Named moves (each a turn or a mirror), then the moves between two rows, first move first; the first pair answered:
U:
[ 1.01  0.16  2.07 -1.60  1.91 -1.92  0.19  0.65 -0.11] |-> [-0.61 -0.76  1.97 -0.08  2.45 -1.79 -0.57  1.30  1.36]
[ 1.10 -1.47 -1.16  0.08  0.88  0.95 -1.02 -0.46 -0.69] |-> [ 0.98 -1.59 -0.66  0.15  1.13  1.42 -1.21 -0.66 -0.57]
[-1.48 -0.70 -0.33 -0.95 -0.37  4.09  1.72 -5.18 -1.75] |-> [-2.13 -1.02 -0.55 -0.24 -0.13  4.25  1.19 -5.05 -0.97]
H:
[-1.05  0.75 -2.45  1.98 -1.38  1.12 -0.38 -0.30  1.97] |-> [-0.62  0.48 -2.25  2.39 -1.91  0.91 -0.36  0.63  2.41]
[-0.19 -3.68  2.09  3.56  2.29  0.04  0.02  0.36  2.75] |-> [ 1.46 -3.67  2.34  3.43  1.23 -0.69 -0.88  2.24  2.62]
[ 3.60  0.24  1.84 -2.43  0.92 -0.06  2.83 -1.05 -0.67] |-> [ 1.59 -0.15  1.10 -2.21  1.51  0.69  3.51 -2.12 -0.81]
J:
[-1.60  1.88  1.80 -2.31  1.39  1.35  2.61 -0.91 -0.30] |-> [-1.71  3.02  2.35 -3.04  0.60  0.39  2.61  0.13 -0.18]
[ 0.54 -3.46 -1.12  2.54  2.16  2.08 -0.22 -0.66  1.79] |-> [ 0.57 -0.17  0.41  1.74 -0.25 -2.52 -1.54  3.69  3.03]
[ 0.52  1.68 -1.04 -0.22  2.47  1.36  0.64 -3.04 -2.96] |-> [ 0.58  4.78 -0.03 -0.48  0.44 -1.96 -0.56  0.28 -2.16]
Q:
[-0.99  1.12 -0.74 -1.20 -1.05  0.10 -1.05 -0.93 -1.00] |-> [-0.61  0.00  1.23  0.69 -0.28 -0.31  0.93 -1.39  1.86]
[-1.87  1.04  1.62  1.64 -0.68 -1.95 -0.81  1.60  2.88] |-> [-2.55 -0.09  0.14 -0.90  0.28 -2.22 -2.72  2.36 -0.37]
[ 0.12 -0.86  1.09 -2.51  1.16 -0.91  0.99 -0.46 -1.44] |-> [ 1.11  1.48 -0.24 -1.64 -1.54 -0.14  1.58 -1.42 -0.62]
[ 3.56 -0.51 -1.72  1.50 -0.59  0.70 -0.62  1.00  1.52] |-> [ 2.82 -2.51 -0.95  0.69  1.01  0.10 -1.08  1.70  1.04]

Each pair is 2 to 3 moves apart.
[ 2.68  3.09  1.87  0.70 -1.59 -1.87  0.33  1.96  2.73] |-> [ 0.95 -0.93  0.10  2.56  1.78  3.41  1.13 -2.50  2.20] | U J
[-0.86 -2.74 -0.69  1.57  1.77 -1.29 -5.79  5.70 -0.65] |-> [ 2.62  3.88 -2.57  1.34 -4.58  0.12 -3.61  3.51 -0.54] | Q U
[ 0.22 -2.21  1.21 -3.52  3.57  1.09  4.29 -3.40 -3.10] |-> [ 0.87  0.98  4.88 -1.55  1.28 -3.86  4.87  0.20  1.16] | Q J Q
[-2.89 -0.11  0.55  1.74  0.61 -1.44 -1.32  2.11  0.73] |-> [-2.75  0.43 -2.62  1.04 -0.39  1.95 -1.71 -0.63 -1.06] | J Q
[ 3.67 -1.49  2.17 -1.84  1.47 -2.90  0.41  4.62 -1.77] |-> [ 5.02 -1.87  2.13  2.13  0.92  1.26  3.94 -0.28  1.67] | J Q Q
[-1.61 -1.90  0.88 -3.00  1.90 -1.81  0.92  1.30 -2.15] |-> [-1.94 -0.06  1.84  1.86 -0.06 -1.81  2.73 -0.02  2.94] | U Q Q
[-0.34 -0.14 -2.58 -1.74 -2.24  3.90  1.39 -3.03 -1.63] |-> [-1.32 -3.30 -1.24 -2.79  1.53  2.96  1.01 -1.44 -2.95] | Q Q
[-6.37 -3.40  1.57 -2.00  3.94 -0.40  1.81 -0.77  1.14] |-> [-6.91 -2.04  2.21 -1.59  3.05 -2.07  1.09  1.29  2.18] | U J U
[-0.46  0.26 -2.82 -1.05  0.87  0.97 -1.51 -0.03 -2.88] |-> [-2.18 -2.35 -0.40  1.54  2.85 -0.04 -0.57  0.14  0.60] | U Q Q
[-3.17 -1.05 -2.72  1.90 -1.70  4.42 -1.10 -1.55 -1.13] |-> [-3.79 -3.16 -1.71  1.57  1.13  3.28 -1.65 -0.90 -1.39] | Q Q
[ 3.85 -4.50  0.48  0.40  2.61 -0.56 -1.19  1.89  0.43] |-> [ 4.53 -0.91  0.41  2.28 -0.63 -1.57 -0.20  1.64  2.79] | J Q Q
[-0.16  1.28 -0.73  2.72 -2.04 -1.67 -0.90  2.35  2.23] |-> [-1.64 -3.64 -0.83  1.64  2.54  0.82 -0.86  0.72 -0.36] | Q J
[-1.44  1.94  1.83 -3.09 -0.14 -3.72 -0.25  1.52 -0.87] |-> [-3.25 -1.29  0.15  1.09  1.44  1.69  1.06 -3.26  1.10] | Q U J
[-0.59 -0.60  0.37  3.58 -0.03 -0.31 -2.73  2.64  3.42] |-> [ 3.02  3.31 -1.28 -1.03 -3.08  0.01 -2.14  1.79 -1.15] | Q Q U
[-2.28  5.74 -0.55 -2.46 -4.07 -2.46  0.82 -0.11 -1.08] |-> [-1.91  5.58  1.22 -1.24 -4.02 -2.67  2.33 -0.35  1.27] | Q Q Q
[ 1.59  1.23  0.10 -1.56 -1.62 -0.46 -0.47  0.58  1.37] |-> [-0.61  0.61 -0.97 -1.04 -1.66  0.54 -2.15  1.15  1.53] | U Q Q
[ 1.41 -1.10  3.01 -2.36  1.36 -2.89  1.71  1.49 -1.92] |-> [ 2.69  0.71  3.49 -0.10 -0.41 -2.38  3.35  0.81  0.85] | Q Q
[-1.04  0.66 -1.94 -1.11  0.51  2.16 -1.69 -2.45 -2.75] |-> [-1.64 -0.02  1.29 -1.54  1.91 -2.68 -2.14  1.38 -1.06] | J Q Q
[-4.45 -3.87  1.52  0.83  1.43  0.75 -1.70 -1.18  1.95] |-> [-3.36 -0.68  0.75  2.77 -1.49  1.79  0.15 -2.47  3.82] | Q Q
[-0.51  1.85 -0.53 -1.36 -1.31 -1.78 -1.54  1.90 -1.00] |-> [-1.60 -0.39 -1.92  1.52 -0.16  2.53 -0.12 -2.04  0.97] | U J Q
[ 4.35 -3.01 -3.06  0.79  1.04  3.85 -1.80  0.75 -2.55] |-> [ 5.13 -3.05 -1.15  3.29  1.31  3.10  0.31  0.01  0.59] | J Q J
